The rows of D fall into several groups, which share some directions, and each row is roughly a mix of its group's hidden directions.
D, 103 rows:
[[  0   7   3 -25  19   9   3  28   8 -40]
 [ -9  13 -42  -6  13   8   4  -1 -12  34]
 [ 16 -19  23  -5  -3  21   5  32  30 -10]
 [ 34   4 -14  36  -9 -20  17  -2 -11   8]
 [-27  -7  27 -34   6  20 -13 -13  11 -11]
 [-35 -16  18 -29   4  23 -14 -11  10   0]
 [-34 -36  10  -9   4  26 -13  -8   1  10]
 [  3  24  28  -7  27  10  13  20  -8  28]
 [-24  16 -22 -10   6   2 -27  -4 -12  36]
 [-13  20   4  37  11   2  14  35 -12  -6]
 [  5 -12  -2 -25   8  20  -9  28  21  32]
 [-14  16  31  -3 -14  -3 -33 -27 -10 -10]
 [ -3   3 -10   3  27 -48  -4  14  17  -1]
 [ 16  -8  -8 -43  -3  22  -8 -26  -6  13]
 [  7 -11   7   1  27  -6  -4  22  -6 -46]
 [ -8  20  33  32   1   4  17  28   3   6]
 [ -2  -5  10   3 -26  46  10 -12 -22  -2]
 [ 43   7 -16  32  -3  -9  13   1 -12  10]
 [ -9   0  24 -37  14  22 -12 -12  13 -21]
 [  3   6 -12  25 -11 -27  12 -30 -10 -29]
 [-14  -7  -9  29  -5 -34   6 -19  -7 -29]
 [ -1   7  16  19 -33 -22 -13  11  31 -11]
 [  6 -31  -6 -22 -22  -3  -4 -38   9  -8]
 [ 17  15  35  11 -12   4   7  -5 -18 -34]
 [  0 -21 -13 -16  38  23  10   1 -26   5]
 [ 14 -14 -16 -22  11  17   3  28  18  32]
 [ 11 -12 -28 -11   8   6  18  27  22  29]
 [ -6   1  54 -11  -6  14   8  -9  -3  14]
 [ 32  -3   1  -7   8  27  39  13   4  -7]
 [  7  25 -32  18  20 -14  17  16   6  21]
 [ 25   3  -8  33 -19 -24  22 -12  -8  13]
 [-14 -14 -29  30  -9  -8  -4  12 -11  33]
 [ -8   3 -47   0   8 -11  19  -6   4  28]
 [-17  19   5  17 -28 -37 -17 -10   9   0]
 [ -8 -22 -13 -15 -33   4  -8 -28  -3 -27]
 [-15   4  53  14 -16   3   5  -3   4   3]
 [-12  22  14   5 -12 -40  14  24  -8 -15]
 [ -6   9  37 -15  -8   0 -35 -21 -12  -3]
 [-10  -7 -14 -14  34  24  22  -2 -26  13]
 [ -8  18  33  -7 -15   2 -34 -24  -9  -8]
 [ 18 -11  -8  30 -13  -3   2 -28  -9  34]
 [-17 -17   9 -28  21  27 -22 -11  11 -18]
 [-20  10  32  38  -3  -7  12  20  -2  -9]
 [ 12 -17  -9   7  24  -1   4  26  -3 -42]
 [ -1 -26 -32 -11 -18   3 -16 -25  -8 -24]
 [-19   4  -2  40  -2 -28  -4  19   7 -22]
 [ 19  -2 -24  37  -8 -19  16  18 -13  10]
 [  6 -11  -1 -27  13  25 -14  27  11  31]
 [ -9   7   7  44  -8 -30  -8   7  22  -2]
 [ 25  -1  34   1   1  17  18  -1 -13 -33]
 [ 13  -4 -13 -11  27  35  28   8 -19   5]
 [ 13  -4 -39  12 -14 -28  13  -7  24   6]
 [-25  10 -19 -13  14   7 -26  -9 -21  30]
 [-24  12 -27  -9  12   3 -24  -8 -18  32]
 [ 10   1 -20  36 -14 -16   5   5 -15  33]
 [  1  27  14  26  22  -4  17  25   3  25]
 [  2 -10   2 -34  12  28  21  -3 -31  -2]
 [  2  -5  28 -27  11  28  21  -5 -24  11]
 [ 25   6 -19  35  -6 -24  17  18 -13   2]
 [ 41  22 -13  21  -6 -20  19   5  -6  -3]
 [ 33  31  10  -7   0 -15  19   5   3 -28]
 [ -6 -13 -25  29  -7 -39   3  -4   7 -17]
 [ 18  -3 -12 -39  13  29   6  -8 -16  16]
 [-23 -11  45   7 -20   1  -7  -8  -6 -20]
 [ -4 -27   1   8  -5  23 -11 -34  -1  33]
 [ -4  -7 -46  -4  12   0  20   1  13  26]
 [  9   4 -10  -3  16 -11  11  31   3 -44]
 [ -6  20  17  36  16  -9  16  30   3  10]
 [-11 -10  26  11 -24 -27  -6 -27  24   0]
 [ -6   4  47 -13   9  15  18  -5 -14  19]
 [  2   0  20  14 -29 -26 -29   6  23 -14]
 [ -8 -31  11  -1   8  17 -20 -41   3   8]
 [ 20  41   1  -6  -5 -28  14  10   4 -19]
 [ -4  13 -32   0   5 -22 -12 -25 -30  16]
 [ 16 -25   1 -35  -6  -1 -14 -32  12   6]
 [-18  -4  15  35 -11 -34  -7   2  17 -16]
 [ 13 -21 -33   8 -26  -7 -11 -18  23 -12]
 [ -1  -3  19 -26  18  36 -18  15 -11  17]
 [  6  -1  26 -32 -10  31  11 -19  -9  16]
 [ 20 -28   6 -13  17  35   7  22  13  -8]
 [-22 -16   9 -18  15  11 -38  17   1  21]
 [ -8  15  37  10 -10  34  15  10 -16   8]
 [ 13  -2 -31 -30  19 -23 -12 -17   8  15]
 [ -6  -7  15 -26  18  28 -26  16 -10  21]
 [  0 -12  -5  20 -20   3   2 -28  -5  43]
 [ 17  -8   0 -40  -3  28   1 -22  -7  17]
 [ 38   7 -11  23 -12  -7  12 -28  -2  19]
 [ 13 -12 -31 -35 -10   7 -11 -28   1   2]
 [-13  -3  46 -12   4   3 -29  -2 -16  -8]
 [ 19  19 -20  19 -18 -13  31 -22   2 -15]
 [ 26   5  -7  32 -20 -19  21 -11 -10  21]
 [  3   8  -2  28 -10 -24  18 -21 -15 -33]
 [ -5 -16 -29  12  -9 -36  -2  10  28  10]
 [-24  -1  20 -36  13  23 -12  10   8 -18]
 [-24  -5  45  21 -17  -6   5  -1  -2 -15]
 [-15 -22   1  13 -35   2  -5  -9   0 -38]
 [ 26   6 -20  33 -15 -22  13 -13  -6  19]
 [-24 -36   9  -4   7  30 -18 -12  -2  15]
 [-19  10  12  49  -6 -13   5  16   1 -10]
 [ 29  22 -12  20  -5 -29  21  18  -6 -12]
 [-16   8  11  44 -11 -28 -10   3  16  -4]
 [ -3   2 -22  31 -15 -15  -1  11 -14  38]
 [-22  -2  19  37 -22  -3   3  13  -1 -28]]
Here is one row from each group, named. Which group is each of the other rows in?
[ 10 -17 -35 -29  12 -20 -14 -20   3  -1] | (120)
[ 45  -8   9  17   0   8  10 -32  -5   2] | (94)
[ 26  16 -24  18 -19 -14  29 -16   7 -12] | (92)

[ -8  13 -27  31  10 -29  -1  24   8 -10] | (120)
[ -5  12  15 -22  42  -1   7  14 -24  15] | (120)
[-17   2  23 -38  13  19 -17 -11  12 -18] | (94)
[ 14  -7 -20  -1  19 -14 -25   4 -42   5] | (92)
[ 13  19  16 -19  33   7  11  17  -3  31] | (120)
[ 16  -2  -5 -38  13  27  18 -10 -16  20] | (120)
[ 30   9 -19   2   5  19  43   7  -3   0] | (92)
[  1  20  28  15 -16 -10  -1 -23 -20 -31] | (92)
